In the rows, zero is written as 128.
The rows of M fall into 4 groups, which share some directions, and each row is roughly a mix of its group's hidden directions.
M, 163 rows:
[[170 119 149 160 142 155 118  97 128 139 112]
 [137 126 119 148 187 130  92 115 139 134 134]
 [ 99 141 129 114 139 168 131 106 135  82 139]
 [102 130  98 123  88 132 143 116 142 105 166]
 [ 84 133 102 101 126 132 161 106 115 149 141]
 [122 115 144 147  85 155 159 114 132 135 160]
 [ 87 129 134 112 149 109 135 143 153  90 152]
 [125 133 142 166 115 140 164  99 131 106  95]
 [ 81 151 121 125 110  87 118 136 147 110 120]
 [165 114 138 153 145 178 131 132 109 137 140]
 [128 113 103 108 150 116 144 143  97 121  80]
 [136 129 156 136 116  67 119 108 116 114 117]
 [125 161 124 122 174 160 110 114 128 103 115]
 [130  93  98 124 132 158 142 144 126 168 152]
 [162 120  76 107 132 103 123 106 131 144 126]
 [117 102 117 120 140 175 115 112 123 115  86]
 [155 122 103  97 127 137 135 162 106 114  91]
 [112 109 124 148 100 164 143 155  95 145 114]
 [144 121 153 146 129  74  95 130 120 122 110]
 [116 169 157 128  98  97 133  97 134 138 123]
 [143 118 109 104 171 151  95 131 125 109 102]
 [150 150 157 132  89  96 127 158 109 135 120]
 [110 112 174 124 114 118  88 148 120 127 151]
 [146 152 103 131 145  90 103 151 140 156 146]
 [113 143 128 111 128 129 122  73 160 106 108]
 [123 135 151 154  73 139 152 140 124 141 146]
 [121 113 130 107 143 105 134  66 117 115 138]
 [135 161 139 128 145 156 112 132 141 115  76]
 [136 156  80  94 121 105 131 147 116 145 123]
 [148 128 104 121 136  93 101 169 129 159 124]
 [ 94 111 183 155 114 127 120 128 138 133 136]
 [145  94 128 125 118 119 139 103 109 125  74]
 [126 134 131 165 128 128 163 107 175 122 149]
 [136  91 129 148 162 151 145 127 114 162 152]
 [140 158 150 122 119 103 130 116 172 139  94]
 [108 128 133  85 113  91 109 153 133 100 126]
 [129 136 108 115 140  93  99 151 122  95  94]
 [124 154 161 156  92 105 127 138 136  95 129]
 [135 148 111  94 155  81 112 137 142 127 145]
 [ 84 154 121 127 103 152 152 122 162 129 123]
 [145 109  90 149 119 128  98 131 135 167 103]
 [115 142 119  85 137 125 104 162 128 154 158]
 [190 146 123 121 115 115 136 121 152 138 109]
 [124 146 137  88 115  93 161 111  99 129 129]
 [154  97 142 147 128 176 118 150 131 118 106]
 [150 137 162 163 147  92  97 137 132 127 136]
 [130 127 135  87 149 167 119 152 120 149 157]
 [147 151 142 121 118  97 102 150 133 150  86]
 [142 107 181 151 141 154 138 149 131 130 112]
 [118  88 166 141 124 152 114 149 102 150 121]
 [114 138 157 172 114 163 152 106 127 135 116]
 [125 118 106 114 158 121 147  71 143 128 121]
 [165 130 114 134 119 124 104 114 108 155  82]
 [ 92 138 126 170 148 120 142 132 158 142 155]
 [ 95 144 152  92  95  96 114 134 126 123 121]
 [132 130 141 152 137 123 145 112  87 176 110]
 [ 96 127 149 151 123 119 150  73 125 124 137]
 [129 115 165 151 153 129 134  76 140 129 143]
 [137 163 112 159 121 141 130 120 150 155 169]
 [103 130 162 157 137 106 135 103 168 123 144]
 [172  95 137 126 156 122 123  97 111 133 148]
 [118 120 159 123 133 109  94 145  89 162 118]
 [ 92 146 147 148 126 128 121  87 136 103  97]
 [107 149 109 104 167  95 109 137 110 106 137]
 [125 119 184 135 137 109 132 120 101  95 135]
 [164 155 163 139 143  95 116 108 146 122 118]
 [140 124 159  97  80 125 127 119 100 147 127]
 [100 138 121  82 127 128 115 153 106 165 124]
 [161 146 129  82 137 135 144 160 105 140 136]
 [147 104 141 153 169 160 135 128 108 100 126]
 [120 138 104 153 164 148 107 110 162 109 147]
 [118 134 138  88 131 128  92 150  85 141 138]
 [ 99 112 133  97 146 158 132 170 106 118 134]
 [152 125 139 100  70 134 112 119 119 112 116]
 [141 105 125 122 161 144 150 140 126  78 148]
 [109  98 140 121 120  91 145 120 129 117  79]
 [134 154 123  93 162 128 100 166 118 120 142]
 [102 119 139 175 119 123 138 118 173 112 128]
 [147 166 157 118 124 131 164  92 132 142 120]
 [ 88 124 104 141 137 169 120 134 122 101 154]
 [ 83 139 133 135  92 146 115 150 127  94 129]
 [138 106 135 129 164 127 152 157 110 140  85]
 [108 131 129 133 118 135 156 130 166  94 169]
 [139 114 121 177 141 131 129 145 132 114  81]
 [107 137 130 107 104  96 134 148 109 170 151]
 [144 120 170 174 132 135 115 115 135 120 159]
 [ 69 107 139 150 126 137 114 124 124 120 158]
 [130 166 132 112 106  95 155 109 128 150 156]
 [113 114 106  97 104 138 132 178 116 150 136]
 [143 145 155 133 139 132 155  70 130 115 135]
 [129 166 136 137 107  81 105 114 149 145 128]
 [120  89 117  83 149 149 147 110 116 137 114]
 [103  85 131 139  78 127 132 131 116 116 111]
 [141  96 114 167 128 131  92 149 130 145 101]
 [ 84  99 145 132 157 120 124 111 136  91 135]
 [100 134 116 138  90 136 129 115 152 108 172]
 [151 128 172 114 113 165 138 150 102 118 128]
 [103 155 128 117 131  87 107 123 141  84 132]
 [ 96 125 123 127 170 138 149 145 112 139 168]
 [ 95 141 122 121 129 138 138 176 123 137 169]
 [ 95 109 125 100  92 139 106 131 100 106 146]
 [ 97 150 125 137 113 118 155 118 158 174 125]
 [163 138 141 147 160 129 167 112 159 133 130]
 [101 145 148 125  99 167  98 142 149 112 134]
 [164 139 147 177 127 155 142 129 134 124 151]
 [107 123 165 108 154 114 157 157 146 106 140]
 [115 159 151 135  92 128 157 105 131 139 162]
 [141 133  87 144 114 155 147  96 142 158 118]
 [144 158 120 120 146 130 119 150 185 142 134]
 [ 97 134 140 130  87 102 161 108 113 120 150]
 [123 108 160  96 135 152 108 152 102  98 133]
 [161 114  98 142 126 105 142 102 146  93 108]
 [146 124 155  90 161 139 155 126 120 109 155]
 [118 127 135 112  81 118 175 120 122 153 132]
 [128 143 152 179 117 127 122 157 116 134 161]
 [119 137 144 154 141 164 136  85 149 119 154]
 [162 145 150 114 132 165 132 109 146  90 124]
 [155 122  90  86 142 134 143 147 125 107 109]
 [141  97 100 125 128 152 144 152 103 113  89]
 [151 152  94 121 115  90 121 102 150 151 122]
 [122 151 135 104 132 112 131 107 159 101 174]
 [139 134 106 173 115 156 115 151 162 114 136]
 [100 148 102 133 147 137  97 145 140  84 135]
 [133  98 104 129 130 103 109 158 144 132 173]
 [152 122  97 101 109 133 116 138  88 138  95]
 [129 125 130 138  83 163 148 165 146 123 144]
 [127 137 148 158 116 121 106 115 111 180 108]
 [134 106 152 130 131 100  75 153 118 137 143]
 [101 173 115  95 137 141 139 134 103 104 120]
 [137 126  93 111 161 167 138 142 130  94 138]
 [143 153 137 130 106 125 164 143 151 163 159]
 [129 141 169 125 125 121 139 108 138  94 173]
 [115 150 143 100 101 117 105 123 147 144 173]
 [107 139 115 178 107 143 139 145 154 145 149]
 [157 162 171 155 114 127 140 123 128 106 145]
 [ 93 101 142 126 124 167 129 163 110 117 109]
 [110 180 146 126 130 132 170 118 141 113 131]
 [109 126 167 142 140 150 100 166 118 144 147]
 [143 113  96 139 183 115 133 106 135 144 139]
 [126 106 162 170 121 135 134  91 153 118 121]
 [121 143 172 120 103 108 122 101 136 116 165]
 [109 130  89 100 137 171 143 153 129 146 128]
 [ 96 118 142 145 106  93 116 115  99 101 105]
 [135 130 162 145 102 108 125 150 110 173 144]
 [143 134 154 107 105  85 133 103 146 121  96]
 [164 121 140 134 110 134 143 141 162 174 114]
 [108 162 110 110 144 139 163 135 111 151  96]
 [137 133 145 153 161 164  94 120 152 133 150]
 [146 117  82 147 132 150 121 147 170 120 134]
 [164 135 131 132 138 167 155 140 117 163 149]
 [150 145 127 118 167  97 112 109 165 139 141]
 [107 114 100 123 151 130  98 155  88 108 122]
 [117 159 150 137 119  94 118 112 147  84 142]
 [166 103 120 161 139 108 112 150 128 132  93]
 [129 138 167 106 155 113 142 124 105 103 164]
 [120 119 161 119 114 122  96 141 145 108 176]
 [ 84 146 155 115  98 140 124  98 134 105 126]
 [160 148 143 151  95 165 148 133 145 115 140]
 [134  79 116 102 126 104 106 110 142 101 136]
 [112  86 117 109 144 154  98 149 127 126  99]
 [149 130 159 116 116 121 163 128 106 176 126]
 [151 108 119 157 130 152 163  88 128 107 125]
 [ 89 131 120 137 133 105 125  83 130 140 164]]
Each list below has one row that fits no group; the rest each fit one group, if only roughly. Name that row.
- Q_932: [131 186 145 128 135 129 121 130 145  89 123]
- Q_225: [100 155 113 128  97 126 105 150 165 140 107]
- Q_252: [107 121 111 102 159  86 147 122  95 132 130]
- Q_386: [112 134 148 135 155 131 131 112 116 155 183]
- Q_581: [150 100 130 147 159 118  93 127 145 134  90]
- Q_687: [128 116 115 140 115 114 129 139 156  73  97]
- Q_333: [101 112 111 109 113 128 134  87  92 135 156]
- Q_574: [142 111 150 109 100 112 153 108 101 144  92]
- Q_457: [103 133 158 113 144 136 166 145 100  97 115]
- Q_127: [ 99 156 157 109 146 158 141 149 116 137 156]
- Q_910: [139 131 129 124 123 108 114 140 165 161 176]

Q_910
- Q_921: [111  92 117 148 119 134 122 126 115  95 175]
- Q_714: [150 144 106 158 170 129 119 160 136 150 116]
- Q_952: [166 134 148 157 161 118 127 105 129 136 162]
- Q_134: [137 158 124 101 109 108 114 122 161 167 147]
- Q_423: [148 134 131 114 120  86 142  88 137  93 141]
- Q_791: [114 105 106 117 117 117 145 160 128 100  84]
- Q_789: [136 111 112 130 142 124 151 190 121 147 120]
- Q_624: [ 95 147 127 109 122 138 171 130 116 108  91]
- Q_157: [141 134 122 147 142  90 135 135 120 179 154]
- Q_358: [143 112 124 128 165 155 125  77 146 139 127]
- Q_248: [131 110 135 132 169 124 115 116 138 177 156]

Q_789
- Q_973: [106 141  85 158 112 117 103 110 153 109 137]
- Q_990: [120 135 145 123  88 128 156 120  94 121  89]
- Q_935: [138 118 126 193 127 155 134 127 147 121 138]
- Q_704: [ 95 109 132 151 140 129 169  99 147 113 150]
- Q_591: [149 137 149 117 123  85 126 106 166 112 153]
- Q_177: [159 132 157 158 141 109 135  99 141 104 155]
- Q_845: [104 140  93 140 113 123 168 103 151 152 130]
- Q_140: [146 112 130  73 104 100 143 127 138 133 109]
- Q_689: [124 117 129 134 142 133 122 101 117 158  69]
- Q_781: [185 114 145 152 133 122 114 144 140 124 154]

Q_845
- Q_420: [ 86  92 154 115 135 115 126 127 116  99 104]
- Q_699: [126 121 136 132 150 154 133  94 106 149  80]
- Q_866: [149  91 118  96 118 161 136 131 100 101 133]
- Q_855: [140 144 146 144 140 174 119 153 134 170 123]
- Q_622: [161  96 140 133 153 136 105  96 150 149 113]
- Q_662: [131 134 110 142 156 164 177 132 128 107 115]
- Q_948: [144 126  88 127  96 135 132 106 172 123 147]
- Q_388: [128  98 132 117 109 100 113 110 171 127  94]
- Q_752: [114 147 140 112 161 130 134  97 115 151 172]
- Q_269: [101 121  98 112 129 116 113  79 107 109 143]

Q_855
- Q_967: [124 108 105  74 117 102 106 131 110 142 126]
- Q_718: [159 143 145 163 133 146 137 162 133 154 155]
- Q_135: [ 86 121 123 162 111 146 142 144 153 114 155]
- Q_399: [116 142 138  76 108  95 144 153 126 123 117]
- Q_527: [143 102 115  97 143  96 123 146 126  83 135]
- Q_40: [148  98 117 152 156 126  85 151 123 106 131]
- Q_614: [118 153 126 118 141 139 115 180 147 106 157]
- Q_600: [125 168 137 115 110  88 138 145 112 103 153]
- Q_709: [126 158 133 141 126 133 170 114 153  83 128]
- Q_365: [ 76 134 119 152 130 117 115 106 146 112 159]
- Q_745: [ 82 142 118 103 125 133 138 172 107 141 135]
- Q_949: [125 171 150 124  94 149 148 141 136 117  97]
- Q_723: [143 126 100 121 100 122  91 121 148 167 149]
- Q_524: [ 63 113 104 146 132 125 128 122 133 143 129]

Q_745
- Q_811: [140 123 131 128 157 130 156 105 123 101  77]
- Q_295: [172  87 126 120 122 126 120 156 135 161 128]
- Q_373: [143 144 128 129 131 123 136 179 110 162  95]
- Q_47: [130 105  86  94 116 133 112 149 158 125 148]
- Q_653: [122 118 138 131 113  89 144  96 121 161  93]
- Q_694: [127 151 111 100 149 120 152 170 142 108 154]
- Q_81: [158 133 126 178 155 111 144 123 136 107 106]
- Q_881: [134 166 146 126 130 125 142 102 147 164  91]
- Q_710: [159 143 150 100 109  94 161 121 142 125 108]
- Q_717: [144 125 134 122 118 102 143 130 116 172  81]
- Q_667: [ 76 151 132 146 127 125 144  85 125 126 132]
- Q_926: [120 174 141 121 116  80 127 133 154 117 123]
- Q_896: [105 105 107 133 150 133 121 119  70 142 130]
- Q_153: [114 101  88 134 147 158 102 147 155 137 131]
- Q_45: [128 137 125 155 170 105 144 124 106 138 170]

Q_811
- Q_677: [113 153 138  92 135 132 160 104  93 152 132]
- Q_736: [161 128 124 134 118 152  89 166 147 125 105]
- Q_576: [135 168 106  96 158 108 150 124 113 150 123]
- Q_608: [164 116 146 153  88 138 133 148 125 119  96]
- Q_712: [ 99 133 145 128  77 160 120 121 142 152 134]
- Q_431: [149  90 136 108 105 124 145 150 102 154 102]
- Q_58: [129 136 157 157  99 106 122 117 137 122  80]
- Q_387: [ 92 157 103 104 122 122 103 116 157 102 125]
- Q_66: [166  89 126 124 132 126 102 151 139 154 101]
- Q_372: [143 112 111 143 116 107  73 157 117 134 123]
- Q_495: [122 156 136 142 142 127  98 162 111 111  86]
- Q_496: [135 124 114 129  78 109 118  84 123 140 108]

Q_372
- Q_758: [121 154 124  93 117 100 139 131  97  86 127]
- Q_108: [131 142 143 120 159  99 108  79 145 128 111]
- Q_512: [124 110 166 101 144 134 107 160  97 149 127]
- Q_859: [117 175 122 113 167 120 126 106 152 141 111]
- Q_605: [161 112 132 124 138 103 112 103 129 108 175]
- Q_652: [154 115 141 110 141 128 135  86 176 124 130]
- Q_128: [190 121 105 124 139 128 133 135 113 122  99]
- Q_750: [134 158  86 119 166 112 129 159 135 131 117]
- Q_380: [150 133 163 101 114 129 151  85 145 112 117]
- Q_917: [104 122 119 119 138 165 158 163 135  93 122]
- Q_289: [159 123 145 161 152 135 154 121 113 153 162]
- Q_152: [132 133 136 168 117 126 170 111 109  90 132]
- Q_538: [118 102 138 154  97 171 116 122 151 122 152]

Q_128
- Q_649: [115 166 161 107 159 118 132 148 113 135 156]
- Q_16: [128 114 159 123 131  96 159 107 120  97  96]
- Q_638: [ 98 122 118 138 136  83 168 114 139 143 110]
- Q_260: [162  92 119 129 159 101 110 136 110 102 119]
- Q_167: [125 130 129 166 123 139 154 137 104 175 153]
- Q_939: [160 149 128 105 130 161 143 157 136 154 100]
- Q_413: [131 116 116 115 171 140 105 117  82 113 141]
- Q_644: [105 140 172  94 106 122 104 141 129 115 150]
- Q_611: [128 118 103 131 171 153 112 131 124 102 167]
- Q_864: [118 154 127  78 141 103 140 128  94 145 130]

Q_16
- Q_352: [149  86 120 144 163 111 109 125 128 155 105]
- Q_707: [151 136 144 162  90 148 160 147 123 132 147]
- Q_156: [137 153 165 148 107 148 139 118 169 106 121]
- Q_839: [148 124 132 184 151 139 110 152 130 152 125]
- Q_459: [127 130  82 112 118 146 135 129  83 152 143]
- Q_941: [133 157 119 103 138 172 158 132 128 124 162]
- Q_696: [116  95 155 141 134 114 109 156  97 110  97]
- Q_582: [175 124 125  99 120 118 119  94 121 162 124]
- Q_470: [118 116 140  88 123 103 164 123  89 133 113]
- Q_94: [154 124 122 190 115 111 130 139 135 112 112]
- Q_274: [124 174 138 137 155 128 134 117 130 108 174]

Q_582
- Q_899: [103 178 125 142 124 114 117 114 151 108 157]
- Q_123: [146 114 120 123 131  92 120 132 118 115  70]
- Q_85: [131 138  96 117 156 103 154  88 136 102 124]
- Q_367: [114 133 113 113 117 152 142 135 179 130 166]
- Q_286: [112 111 156 102  98 142 128 157 103 161 134]
- Q_37: [ 90 114 157 128  87 156 105 135 128 138 135]
- Q_446: [131 138 164 120  77 140 123 113 154 149 119]
- Q_635: [143 114 133 158 101 107  79 123 152 141 133]
- Q_648: [ 97 101 117 143  91 156 118 165 127 123 124]
- Q_877: [164 145 125 110 130 158 130 104 117 162  97]
- Q_970: [116 144 155 127 147 148 179 118 107 103 124]
- Q_703: [ 94 167 137 132 123 151 121 113 146 108 165]
- Q_523: [145 150 119 134 167 117 104 162 116 136 163]

Q_877
